In the data rows, 128 means zero.
Some points, each followed by its number:
[158 119 146  77 116 112 108 102  81 117 122  95  98  82 133 135 110 153
 106 124 149  78 118 170] 0
[ 69 104 136  85  96 111 171 165 150 174 182 210 180 162 122  94 108 120
 148  93 139 114 155 113] 1
[ 72 100 140 103 120  81 169 178 112 146 175 167 163 121  71  83 123  82
 196 148 121 148 168  94] 2
[106  95 148 125 159 150 136 119  88 165  87 132  99  82 142 171 106 125
 140  90 120 137 148 111] 3
[151 117 173  97  90  74 101 121 106 168 127  61  89  77 129 123 114  93
 119  95 172 105 154 132] 4
[100  99 139  82 118 103 160 161 105 150 127 145 108 145 146 103 126 113
 148 108 148 156 171 170] 5
[104  84  63 150 124 157  85 150  88  85 148 129 154 167 206  88 116 166
 176 151 149  97 169  96] 6
[162  92  91 205  86 149 125 131 178 155 135  89 131 153  86 230 147  80
 102 131  80  95 143 182] 7
[165 116 122 177 179 147 120 174 160 111 101 120 160 145 120 152 146 146
 123  99 136 139 105 109] 8
[177 123 119 167  73 131 117 127  73 102 124 207 168 129 166 159 102  86
 142 147 137 102 134 155] 9
[144 103 135 150  93 132  77 121  84 100  73 165 104  70 130  77 170 115
 167 168 183 131 171 168] 10
[143 119 121 108 176 155 179 178 137 176  79  71 141  74  91  67 133 118
 109 122  78 131  95  82] 11
[164 104 104  91 182 162 148  84 173 176 110 146 135 111  85 167 132 171
 116 155  97 130 176  82] 12
[132 170 134  83  93 119 101  78  96  78 155  79 104  95 165 164 122 106
  99 173 120  94 168 165] 13
[ 79 170 113  83 135 165 166 163 159 177 135  99 171 141  78 149 109 102
 107 111  89 137  91  94] 14
[162 101 116 185  82 135  89 101  97 138  85 173 133 150 156  91 110 107
 150 109 179 136 171 160] 15
[151 116 116 138 146 133 166 171  79 172  81 117  87 162 105 103 107 161
 101 135 145 154 145 149] 16
[143  92  82  85 160 165 105 107 174 139 138 153 125 181  83 116 125 152
 121 138  93 131 159  71] 17
[ 77 168  67 159 107 165 133  97 119  83 172  62 186  78 120 130 143  83
 161 103 139 160 105  83] 18
[ 78 120 156 155 184 132  75  92 119 176  80  64  94 173 152 159 143 174
 123 102 121 126 136 105] 19
[156 124 118 128  81 125 177 170  94 181 116  89 108 123 138  80 107 129
 172 157 156 143 163 176] 20
[158 117 100  97 130 129  82 112 153  94  79  76  87  74  87 155 103 109
 116 157 115 107 131 118] 21
[126 178 114 178 174 153 141 158 162 164 122 112 139 100 112 153 136 132
 134 114 142 140  83  98] 22
[106 175 152 125 172 125 133 117 110 149 141 153 174  79 128 108 188 130
 174 146 159 143 104 135] 23
[104 127 141 191 134 111  77  80 127 117 180 255 166 240 115 143 105 167
 166 136 145  88 101 134] 24
[150 100 143 104  87 111 105 108 127  91 138  71  78 111 112 157 125  84
 100 175 110  81 163 176] 25
[141 138 127 146  93 137  82  95 158 146 106 206 136 137 171  75 103  94
 144 120 161 112 169 175] 26
[128 119 138 106 140 126 136 129 122 185  82 121 105 154 121 160 157 188
 136  92 182 119 159 169] 27
[145 109  93 139 165 151 162  90 157 114 122 125 141 155  99  93 121 168
 107 143  91 136  77  91] 28
[ 74 124 160 146 105  90 164 155 138 178 156 176 152 130 142  75 108 122
 167 147 154 137 165 138] 29
[141 159 119 109 101 136 112 100 107  66 141  81  93 104 146 200 162  97
 103 112 102  99 134 136] 30
[171 131 124 155  76 110 122 105 121  81 126 203 160 140 166 127 110  97
 123 125 152  88 132 175] 31
[ 66 135 149 222 163 101  84  92 184 130 194 255 177 255  83 143 106 180
 185 122 114  94  93 108] 32
[108 149 110 131 102 144 149 133 139 171 163  86 168 110 103 171 154  95
 145 108 103 155  93  75] 33
[117 100 105 129 179 158 163 117 113 174 108 121 104 173 108 177 150 153
 119 111 109 156  68 137] 34
[135 126 117 169 186 130 141 108 144 122  74 139  90 174 161  80 116 144
 136 125 113 143 111 175] 35
[156  93 146 173  94 106  74  81 147 123 122 255 153 174 112 116 134  93
 144 113 143  98  97 144] 36
[ 86 186 118  77 110 155 159 152 174 156 163 102 177 172 109 146 144 114
 101 100 100 125  78  74] 37
[132 144 119 143  86 138  85  95 184 153 169  62 180 111  92 152 126  94
 108 112 121 156  97  68] 38
[127 116 137 148 135 157  76  93 133 173 152 163 155 126 133 136 139 115
 112  92  80 154 112  86] 39
[130 109 160 150 105  66 145 186 125 116 133 128 114  79 162 124 171 107
 168 133 131 158 155 147] 40
[117 191 130 110  85 134 179 154  97 179 176 223 121 223  93 154 133 185
  98 126 103 139  94  82] 41
[136  98 164 128 106 103 156 171 133 175 152 105  89 170 177  73 107 102
 144 168 170 131 139 114] 42
[148 181 137 108 101 116 116  90  78  77 162 151 135 130 172 177 102 111
  92 128 137  78 142 177] 43
[154 166 121 105  94 125 105 104  75  89 140 173 142 169  83 131 101 130
 148 139 123 145 138 112] 44
[105 170 127 134 134 141 136 153 146 163 175 101 177  71 175 172 148  94
 129 126 158 140 124  83] 45
[117 125 130 156 181 138 170  94 165 164 127 151 142 144 128 165 181 138
 120 119 131 151 111 123] 46
[141 115 128  85 133 167 120  96 183 153  93  99 109 138 164 104 119 174
 120 113 135 127 150 131] 47
New points follow, each followed by the numbers of its five nearest points above, nearest first.
[ 89 115 125 133 180 130 102 172 141 170  74 119 112 127  82  83 129 132
 124 111  79 151  87 121] -> 11 22 34 8 35
[148 143 106 139 118 122  89 103 119  96  70 147 113  73 110 164 130 140
 104 166 108 117 176 174] -> 21 25 0 13 10
[108 143 165 176 115 110 152 165  87 157 148 109 125  92 125 128 128  91
 125  89 135 104 108 173] -> 40 4 5 3 22
[162 130 139 129  81 112 121 121 117  69 127 112 118 142 124 184 110  91
  99 177 108  87 141 168] -> 25 13 43 30 31
[131  82 156 125 182 164 139 111  93 109 122  95 125  65 136  79 158 174
 187 133 159 126 111 100] -> 23 3 0 47 28
[ 85 126 164 113 178 111 175 107  73 146 111 141 150  82 119 119 162 157
 181 163 125 130  77 138] -> 23 46 3 34 22
[ 94 143 124 167 104 125  76 103 149  94 186 255 191 227 165 135 105 133
 124 103 162 104 168 132] -> 24 36 31 26 32
[ 77  93 121  82 170 175  84 129 128 149 111 111 130 175  71 129 147 186
  96  95  89 112 137  90] -> 17 19 34 47 28
[ 83 133  91 135 127 161  89 142 136 108 145 110 138  92  76 126 116  97
 109 191 135 141 149 110] -> 21 38 18 33 22
[123 143 131 173 135 129 102  89 152 136  99 154 123 112 163  97 104 122
 112 101 110 102 133  76] -> 39 26 47 3 35
[136 181 102 158  99 160  99  83 103 108 178 204 113 152 129  75 129 143
 123 141 177 137 104 104] -> 44 26 31 15 36
[175 153 112  70 132 115 159  92 112 104 152  85 125  98 131 230 158 127
 116 128  75  79 149 169] -> 30 13 43 25 0
[107 175 112 152 181 153 121  98 172 171 150 104 156 178 110 181 162 141
 150 102 118 131 100 177] -> 46 34 22 8 33
[146 109 146 123 126  96 114  97 125  82 136 109  90 108  81 159 106  94
 115 173  86  93 177 115] -> 25 21 13 30 0
[121  89 170 185 100  77  94 136 117 163 160  85  93 123 182  69 146 133
 130 172 164 143 126 172] -> 42 40 20 29 4
[155 185 126  79  81 130 133 115 115 135 167 238 112 207  91 100 137 182
 105 155 142 147  81  80] -> 41 44 17 28 24
[174 138 143  80 151 114 167 159 153 161 116  81 159  75 138  73  96 136
  99 140 149 156 142 105] -> 11 47 20 16 42
[159 139 132 150  87 128 125  87 110  75 171 129 167 161 126  74 109 165
 144 138 181 119 115  67] -> 44 28 31 6 15
[150 120 120 136 134 125  81 121 152  96 110 153 108 173 101 187 139 176
  91 147 119 121 169 100] -> 17 8 44 12 21
[117 175 130 136  78 139 164 146 111 142 183 212 123 204  92 147 151 132
 115 110 108 133 108  89] -> 41 44 37 1 39
[166 157 109 142 117 121 171 172 164 136  93 114 111 162  71 102 109 183
  96 111 138 138  91 169] -> 16 8 28 35 22
[181  92 108 133 104 162  95 120 172  92  94  62  90  86  84 118 107  83
  93 140  98 132 135 142] -> 21 25 30 47 0
[ 97 140 126 151 144 136  79 115 161  93 128  84 175 115 113 112 135 108
 127 151  93 146 103 102] -> 38 39 33 18 28
[ 72 146 139  71 119 147 174 177  75 114 149 146 118 101 149 128 108 106
 147 123 116 116  80 124] -> 5 3 14 23 33
[107 148 131 133 180 133 152 168  81 139 112 168 109  81 175 105 163 120
 152  94 142 132  78 141] -> 23 3 22 40 5
[105 147 123 175 105 124  90 117 151  75 154 255 171 206 129 137 104 137
 164 125 158  93 100 154] -> 24 36 31 32 9
[114 194  90 121 133 145 105  96 164  86 107 142 109 135  88 106 136 186
 108 118  70 144 122 159] -> 28 35 47 44 17
[181 116 142 120 112 127 104 106 172 108 122 129 148 157 175  79 165 134
 138 152 119 108 168 115] -> 47 26 31 17 15
[ 99 127  88 129  86 164 122 110  78 139 173 182 145 136 150 111 104 146
 165 113 166 155  90 124] -> 44 39 9 15 29
